In the rows, zero is written as 128.
One turn sends every row of this set to another row. A few are shown first. Where does it send the rows asked after them?
Sena: [100 122 118 102 113 142 128 154 140 168 125 129  82 117 121 136 119 137
 116 129 134 144 109 160  92 115 141  98 156 126 134 173 139 123 139 130
 124 130]
Supa: [129 106 124 130 148 134 129 114 150 149  89 119 114 112 157 149 106 114
 133 123 141 139 101 114  95 128 134 128 149 123 125 148 132 111 125 128
 113 137]
rabal: [112  95 109 111 136 152 120 139 154 184 104 114 128  98 148 151 133 111
 125 130 134 152 123 112 105 126 128 119 128 146 151 148 136 116 127 167
 132 141]
kevop: [ 96 111 149 140 120 123 131 120 129 174 128 135 108 100 121 147 131 127
 129 128 141 160 139 129  88 119 131 142  99 113 118  83 154 140 136 120
 146 117]
vig: [111 118 152 109 123 152 122 115  89 114 122 121 104 117 133 139 129 134
 113 136 143 149 125 191 113 107 115 124  95 122 117 132 168 127 132 156
 137 118]
zagez: [115 128 172 104 110 152 133 106 156 123 111 115 117 127 128 142 129 131
 107 140 134 153 154 147 118 130 102 118 130 126 151 117 145 110 117 127
 175 138]
Zin: [104 112 147 142 119 128 136 118 136 189 127 123 117 102 135 141 126 128
 122 128 138 151 145 146  89 134 137 139  99 119 114  91 171 133 136 124
 144 124]
bep: [116 117 124 136 123 143 124 126 129 109 121 121 112 101 143 146 128 133
 131 134 139 145  79  89 100 119 137 133 144 124 121 132 126 125 118 122
 109 121]
som: [123 119 124 137 107 156 146 118 129 136 111 101 116 118 162 136 115 136
 124 142 139 133  95 113 104 150 140 112 129 110 121 153 152 117 113 128
  99 137]
boz: [ 93 102  98 118 114 147 118 154 131 143 136 120 112 107 122 160 136 125
 133 148 141 150 101  86 115 116 113 118 114 144 146 130 117 127 133 142
 130 125]
Faf: [100 116 112 116 124 153 119 149 133 144 138 132  83 106  91 135 114 134
 122 138 145 141 108 160 103 105 145 108 156 137 131 155 134 116 136 121
 110 134]
vobel: [ 96 119 127 111 108 163 121 143 126 150 132 123  86  95 111 122 128 135
 111 132 131 150 105 161  98 109 162 101 147 126 133 167 148 123 117 139
 111 135]
tiz: [114 108 131 107 137 139 105 126 117 110 133 129  98 100 139 145 127 153
 110 142 142 122 137 184  96 131 122 135 118 138 121 115 136 141 168 145
 134 106]
gifi: [133 132 127  82 136 154 139 126 144 133 114 114 126 137 131 173 129 124
 119 111 127 159 151 141 116 125 113 127 129 146 104 124 133 127 145 162
 154 121]
dofuf: [125 106 132  94 120 144 128 111 117 133 115 132  99 124 150 144 135 133
 112 130 152 151 151 182  87 110 118 125 125  91 131 133 138 160 155 158
 134 120]
fopo: [108 112 158 104 107 150 121  99 159 108 118 121 105 117 119 141 130 131
 107 148 140 146 162 138 109 133 114 123 129 113 162 104 115 130 123 118
 160 140]
batog: [ 97 113 139 143 100 132 134 117 126 170 142 120 111 101 129 141 133 132
 121 136 140 151 140 136  87 133 142 137  93 109 117  84 162 147 133 116
 135 122]
vazuf: [113 114 129  91 127 170 131 116 122 101 122 121 104 116  98 157 131 136
 123 140 134 152 152 127 124 143 130 122 105 122 112 106 103 138 131 161
 119 120]
sef: [109 122 160 107  98 153 115 102 157 107 128 100 114 108 136 138 133 136
  95 145 126 133 152 152 111 144 124 121 123 139 154 109 139 121 120 116
 165 139]
kepo: [116 117 123  82 108 162 121 105 128 121 119  84 115 118 143 159 129 116
 101 118 110 141 148 155 109 151 148 111  88 136 111 131 133 138 122 157
 133 135]
leg: [110 101  92 128  97 178 131 132 131 157 137  93 130 109 133 143 127 117
 123 156 147 139 118 118 120 136 134 108 105 132 144 140 151 121 115 147
 107 150]

vobel moves to Faf
Zin moves to batog
gifi moves to kepo
Now find these:
rabal moves to leg
fopo moves to zagez
dofuf moves to vig
som moves to bep

